Small tables with named rows and columns. After each table, cells are looked up by row and column.

Febe =
	Dul	Dedeza	Gal
Nenugav	236	138	61
Pato	142	118	68
Litel	142	115	40
Vudup	139	114	66
Muliveg	132	130	78
Tef	69	183	131
Moz	80	181	181
Zemud	83	140	139
Ses	223	104	63
Vamigav	76	145	117
Fol	80	199	174
Vifi	221	136	64

Fol, Dedeza: 199
Vifi, Dul: 221
Muliveg, Dul: 132
Moz, Gal: 181
Pato, Gal: 68
Nenugav, Dul: 236
Litel, Gal: 40
Vamigav, Dul: 76
Nenugav, Dedeza: 138
Tef, Dedeza: 183
Litel, Dedeza: 115
Vifi, Dedeza: 136
Moz, Dul: 80
Vudup, Dedeza: 114
Litel, Dul: 142

Zivodol
         Bepugi   Laz  Sotogud   Sef   Zit  Nobitu  Beni
Vef        5125  1632     7389  7060  3493    9257  7690
Dubit      3900  2589     1107  6522  5459    7305  8307
Narabi     3919  2586     1114  6522  5423    7300  8288
Pire       5357  2266     3089  6782  3615    7495  6702
Mibokit    5531  2003     4843  6918  3253    8104  6732
Duz        5315  2275     2984  6763  3664    7471  6721
Rav        5408  2237     3292  6794  3544    7555  6664
Leb        5460  2196     3537  6818  3460    7623  6629
Riniz      5481  1899     5560  6960  3258    8411  6925

Pire, Bepugi => 5357
Duz, Nobitu => 7471
Pire, Sotogud => 3089
Riniz, Laz => 1899
Narabi, Sef => 6522
Leb, Zit => 3460
Dubit, Beni => 8307
Leb, Sef => 6818
Narabi, Bepugi => 3919
Vef, Zit => 3493
Rav, Sef => 6794
Vef, Sef => 7060
Duz, Bepugi => 5315
Narabi, Sotogud => 1114
Pire, Zit => 3615
Vef, Sotogud => 7389

Table Gek
,Tez,Nilalim,Lefu,Kivafa,Nunuleg,Zino,Pel,Mulam
Rozel,118,117,151,29,231,61,105,135
Bupobap,197,128,98,84,71,88,116,194
Solipo,169,131,148,62,187,85,104,144
Zaf,82,203,168,90,79,118,35,102
Fufav,110,134,176,111,240,128,127,96
Kemi,67,103,105,82,141,86,145,128
Dobesid,150,128,169,77,241,101,118,215
Dez,67,127,140,47,181,72,102,176
Keri,163,115,137,103,187,111,143,192
Tibenof,80,166,161,131,133,142,100,204

Rozel, Tez -> 118
Rozel, Pel -> 105
Dobesid, Tez -> 150
Rozel, Kivafa -> 29
Solipo, Nunuleg -> 187
Dez, Mulam -> 176
Bupobap, Nunuleg -> 71
Dobesid, Mulam -> 215
Dobesid, Nunuleg -> 241
Solipo, Tez -> 169
Keri, Tez -> 163
Kemi, Lefu -> 105
Fufav, Lefu -> 176
Tibenof, Nilalim -> 166

Fud.tsv
	Sumube	Rosotuv	Muzi	Silev	Mip	Mada	Domisi	Darufaz
Viri	-28417	-416	-22772	12949	66225	-32678	-49165	36787
Sadakes	-44340	-3669	-73779	-6874	80853	-12444	-21571	44810
Nek	14804	-3329	41279	32011	404	-52677	-51107	1478
Mesabav	21804	-3474	56722	-14246	-85391	11950	10382	-52024
Bek	-40247	-6388	-62584	-44888	9011	40867	30619	-2875
Padubok	17412	3083	71487	38015	-3111	-53983	-67261	-1789
Soselu	32020	-5055	66961	14837	-64240	-25534	-18385	-37071
Dus	20859	-2364	58990	33740	-13104	-51001	-53153	-5871
Nazap	-7432	-14	11098	24801	41107	-45594	-56262	24063
Pip	-41725	-6623	-70114	-38990	27096	31146	18838	9341
Libaf	28547	-1112	72971	27619	-40667	-40482	-43439	-21139
Siv	-17385	-10267	-41397	-48906	-42329	47376	52975	-30276

Viri, Silev => 12949
Pip, Mada => 31146
Sadakes, Mada => -12444
Viri, Domisi => -49165
Dus, Muzi => 58990
Sadakes, Silev => -6874
Bek, Domisi => 30619
Nek, Mip => 404
Pip, Mip => 27096
Sadakes, Muzi => -73779
Pip, Sumube => -41725
Dus, Mada => -51001
Libaf, Domisi => -43439
Which row has the largest Silev? Padubok

Dafevi =
	Pevanim	Reginos	Zibipu	Sed	Liguv	Vibus
Gufug	108	158	134	144	114	170
Mekad	171	193	143	159	180	173
Lokik	132	138	159	177	171	178
Zedudo	151	123	150	195	183	184
Kob	132	194	193	96	129	137
Zivu	105	205	215	126	238	108
Kiz	63	199	191	92	200	111
Lisoma	118	177	146	148	143	137
Kaganap	92	160	156	144	202	138
Piguta	146	157	123	179	148	134
Gamekuz	120	178	109	98	201	177

What is the Liguv of Gamekuz in Dafevi?
201
What is the Pevanim of Zedudo in Dafevi?
151
What is the Sed of Kaganap in Dafevi?
144
What is the Pevanim of Lokik in Dafevi?
132
What is the Pevanim of Kob in Dafevi?
132
What is the Liguv of Lisoma in Dafevi?
143
What is the Vibus of Mekad in Dafevi?
173
What is the Pevanim of Gufug in Dafevi?
108
What is the Sed of Gamekuz in Dafevi?
98
What is the Liguv of Zedudo in Dafevi?
183
What is the Liguv of Piguta in Dafevi?
148
What is the Vibus of Kiz in Dafevi?
111
What is the Reginos of Piguta in Dafevi?
157
What is the Vibus of Kob in Dafevi?
137
What is the Zibipu of Zivu in Dafevi?
215
What is the Reginos of Kiz in Dafevi?
199
What is the Reginos of Gamekuz in Dafevi?
178
What is the Sed of Piguta in Dafevi?
179

Bulu:
        Takori  Dur  Gevo  Boba
Bib         41   30    58    65
Fuzib       43   33    60    69
Vig         55   93     8    35
Vidono      45   43    70    50
Milor       44   37    67    51
Bipi        44   39    71    55
Zozege      28   43    62    68
Direb       41   41    71    48

Dur of Bib = 30
Takori of Zozege = 28
Gevo of Bipi = 71
Takori of Bib = 41
Dur of Vig = 93
Takori of Direb = 41
Boba of Vig = 35

Table Zadel
cols = Vid, Bogo, Poriz, Vusasoz, Fenu
Dute: [8881, 7524, 7973, 532, 1287]
Gib: [2491, 7784, 5111, 6377, 4562]
Bodegap: [1728, 6703, 4514, 5400, 5347]
Nitoka: [827, 9344, 7293, 6926, 7689]
Ladep: [6048, 3086, 219, 8358, 4422]
Zagida: [7746, 3324, 4800, 8543, 8118]
Bev: [9407, 944, 6362, 363, 924]
Galuti: [5047, 8773, 9733, 1387, 4742]

What is the Fenu of Nitoka in Zadel? 7689
What is the Vid of Dute in Zadel? 8881
What is the Fenu of Galuti in Zadel? 4742
What is the Fenu of Ladep in Zadel? 4422
What is the Poriz of Bodegap in Zadel? 4514
What is the Vid of Zagida in Zadel? 7746

Kilenag:
        Rapafin     Ket  Zoleme     Rep  Rolatak   Lanar  Vikilu  Viture   Pozeg
Pav      -27272  -24027  -23846  -65047   -38662  -26058  -37668   -3875  -19721
Vub      -22394  -30140  -29727   64261    38547  -25483     -44  -43123  -30149
Repugi   -27103  -25715  -30319  -48648   -24142  -24939  -32955     155  -19787
Gilo     -27344  -25419  -28617  -50076   -29392  -25189  -32992    3520  -18674

Gilo, Pozeg -> -18674
Repugi, Rapafin -> -27103
Repugi, Zoleme -> -30319
Repugi, Lanar -> -24939
Vub, Rapafin -> -22394
Repugi, Viture -> 155
Pav, Vikilu -> -37668
Pav, Viture -> -3875
Gilo, Vikilu -> -32992
Vub, Vikilu -> -44
Gilo, Viture -> 3520
Pav, Rapafin -> -27272
Vub, Rep -> 64261

Ras:
cols = Kenodid, Tabafe, Viz, Lipase, Mafu, Desodoz
Gamuter: [3078, -3400, 1449, -354, -3338, -4696]
Zevis: [5261, 1522, 5647, 442, 1351, -3995]
Vasife: [-7845, -856, -2214, -8524, -2769, -1771]
Bulabab: [-4665, -3599, -2364, -7215, -1032, 2762]
Bafefod: [2035, -2654, -3253, 6415, -2908, -1794]
Mukozif: [-9465, -732, -2302, -8352, 0, -3516]
Veleden: [1139, 3, 3914, 4159, 4187, -5803]
Nesa: [-5058, -3143, -3589, 1706, 2008, -3487]

Lipase of Nesa: 1706
Desodoz of Zevis: -3995
Tabafe of Gamuter: -3400
Mafu of Gamuter: -3338
Kenodid of Bulabab: -4665
Lipase of Gamuter: -354
Mafu of Nesa: 2008
Viz of Bafefod: -3253
Kenodid of Veleden: 1139
Desodoz of Vasife: -1771
Desodoz of Nesa: -3487
Mafu of Mukozif: 0

